(in the rows, 100 means zero)
One turn sends every row of this set to another row. A few are shown first. Where does it send the rows asked after them?
Q:  82  89 117 117  79  91 115  90 103 114  95  94 115  95 111 106  88  85 115 104  89 105
G: 109 110 105 137 113  88  98  98 104 107  92  95  92 100 132 106 104 100  66 105 110  99
P: 110 114 104  79  67 105 105  97 109  96  90 106 107 127 116  95 104 103  74  95 115  99
Y: 123 106 100  77  92  98 116 106 113 102  94 119 114  95 117  90 105 115  87  98 122  93
J:  97 112 102 100  88  69 108  95 110 115  93  74  84 120  98 104  84  92  99 114 119 100
B: 130  88  83  94  94 108 124 114 112 102 101 120 116  97 118 106  93  95 100 109 106  95
H: 116  94  84  96  70 114 114 104 107  95  97 109 110 128 114 114  91  81  88 106  98 100
L:  86 109 106 128 108  83  87 121 106  85  82 108 108 107 119  89  89  95  78 102  95 102
U:  97 102 120 122  70  88  93 109 105 102  82  74  92  93 109 103  75 112 108  97 102  95
E: 100  93 121 101 115 117 109  98  94 102  93 110 121  79  84 114  98  99  94  87  89 105
Z: 124 102 104 107 124 114 100  86 100 115  92 100  99 110  65  93 108 102 103  98  91  89
W:  95 120 103 118 110 101  83 110 114  79 108 108 120 106  96  94 107  88  98 119  92  98
M: 110 103  82 106  70 101  87 110  95  95  81  85  86  79  90  94 109  94  94  80 100  87
V: 118 115 106  86 124  94 101 102 101 103  92  90  93 104  70 112  93 106  76  99 117 100
N: 121 108  91 112 105  82  92  93  95 120  93  72  77 107  94 105  99 120 107  91 114  99
S: 105 100 105 125  93 118 117 110 130 126  89 108 100 118  83 101 103 123 103 110 104  75
K:  99  96 135 117  89 119 101 102 111  97  80 101 111  95  79  91  83  92 105 104  78  84
T: 118 122 104 125 118 105  92  88 112 100 118  97 104  99 109 109 121  92  85 121 107  95
F: 116 114 105 125  61 115  99 127 108 114  89 102  94  93  74 100  96  99  97 109 109  99
X:  97  89  84 106  99 101 104  92 117 109  83  90  94 104  98  96 119 118 101  80  95  63

Q goes to -> E
W goes to -> T
And these:
F goes to -> S
P goes to -> H
N goes to -> U

One turn sends every row of this set to another row. A few are shown first. Where does it send the rows asked after them?
dor:  75  88 122 111  88  94  90  86  99 107 103  92  86 106  84  82 114 104 101  92
diguk: 108 106  87 101 116 106 111  93 110  81  75 120 121 110 109  90 101  97 118  96
kaz:  78  89  94 102 120 106 112 100 106  96  93 117  84 100  88  98  99 106 140  85
visov:  88 104 122  89  96 110 104  75 111 110  96  96 112 116  92  94 119  88 114 119
takuz:  95  88 111  95 102 100 100 115 101 102 114  87 106 103  93  89 106 114  95 142
das: 111  94  81 106  86 104  88  85  69  96  95  92 114  94 116 117  99  83 102 109
kul: 100 101 100 100 106 114 103 118 105  79  89  97  89  95 122 119  98  87 119  72
sazig:  93 105 112 104  99  91 127 103  95  95 115  71  89  95  98  89  99 104 113 127
vesek: 116 111  96 121  97  93 108  94  93 101 101  80 103  95  84  92 113 112 108 130
volor: 109  97  95  70 125 121  95  98 105 106  83 110 101 104 113 114 112 108 114  91
fani:  82 111 109 121  96 103  90 114  94  93  99  77 109 101  92  94  97  90 100 131
vavu:  87 103  97 103 116  94 101 102  80  99  94  60 107 104  83  98 110 109  95 118
Lak:  99  98 104  80  92 115 120 100 114  90  98  88 103  92  79 125 115  89 103 113
rad: 106  81  83  83 104 103 106 119  97  86  89  98 116  91  94  90 101  93 100  70
bos:  81  73  89  99  99  97  74 102  76  91 120  95 101 105 105 121 105 104 106 105
Tor:  92 103 104  78 111  92  92 102  98 110 109  98  88  99 118  95 101 106 112  61
Dodi: 102  84  97 115  91  83 117 103 120  90  84  80 101 103 105 131  98 103  97 110
Kave: 103 111 103 105  94 118  81  94 114 113  90 115  89  99 110  97 101  96 137  84
lemo:  98 106  84  75  80 107  98  82 101  83 110 111  95  99  99  87 102 123 115 115
Segi: 101  90  79  83  81 110 111  78  86  89  83  75  94  99 111  97  92 105 121 105
kabup:  96  98  94  92 119  92  98 100  96 124 117 133 108  91  98 100  97  96 112  93
veki: 123  90  97 106 101  95  79 112 116 101  97 113 107 105 126 104 105 113 109  82
disu:  72 101  99 100  91  90  86  88 100  81 124 107  98 116 117 101  92 106 125 116
dipog:  96  79  95 112  98  88  96 111 106 117  94  99 117 105 115  94  82  81 125  82
Venul:  97 100 107 115  98  71 100  91  98  98 104  99 101  96 103 103 103 107  68  96

Dodi goes to -> Venul
diguk goes to -> rad
takuz goes to -> sazig
And these:
volor goes to -> kul
das goes to -> bos

One turn sends every row of this set to another row. A few are shown first. Where does it send the rows asked after them?
zetop: 105 110 107  93 125 121  97 114  97  82 100 103
lev: 102 104  92 104  88  91  65  87 103 107 108  97
pog:  92 119 111  95  91  77 107 100  93  82  88  94
zumi: 116  90 100 104 103  99  66  99 115  95 103 117
mota:  90  91 108  97 104 114 114 123  98  88  87  85
mazus:  96  99  92 102  82  94  66 100 100 117 105  93
sivi:  97 132 108  91 106  87  93 106  86  87  98 104
Kobob: 110  76  91 103  85  88 125  98  99 109 104  92
diram: 104  98 108  98 113 105 114  91 107  68  90  94
bagok: 104  70 120 104  88  97 115  93 110 104  98  96
guto: 101 117  93 103 110  96 132 103 101 118  99  94
bolek: 105 120  92 102 112  93 131  95 102 111 101  99
Ruvus:  88 120 110  90  93  89 101 121  85  99  90  92
posu: 113  93  89  94 106 105 101 122  84 124 118 111
Saro: 122  95 118  99 114 102  95  82 105  93 115 119
didad:  98  95  93 104  77  87  75  87 105 109 102  90
zete: 124  99  89 100 110  89 106  80 100  96 119 116
milu: 108  76 102 108  83  92  84  97 122  96  91 103
meko: 107  86 119  94 107 115  94 121  94 123 110 109
vunat: 105  81 102 102  90 104  73 121 111 111  95 105
kizut: 105 122  92 102 117  98 126 103 101 117 103 101

posu goes to -> zete
bolek goes to -> guto
And these:
didad goes to -> mazus
pog goes to -> Ruvus
vunat goes to -> zumi
Saro goes to -> bagok
mota goes to -> zetop

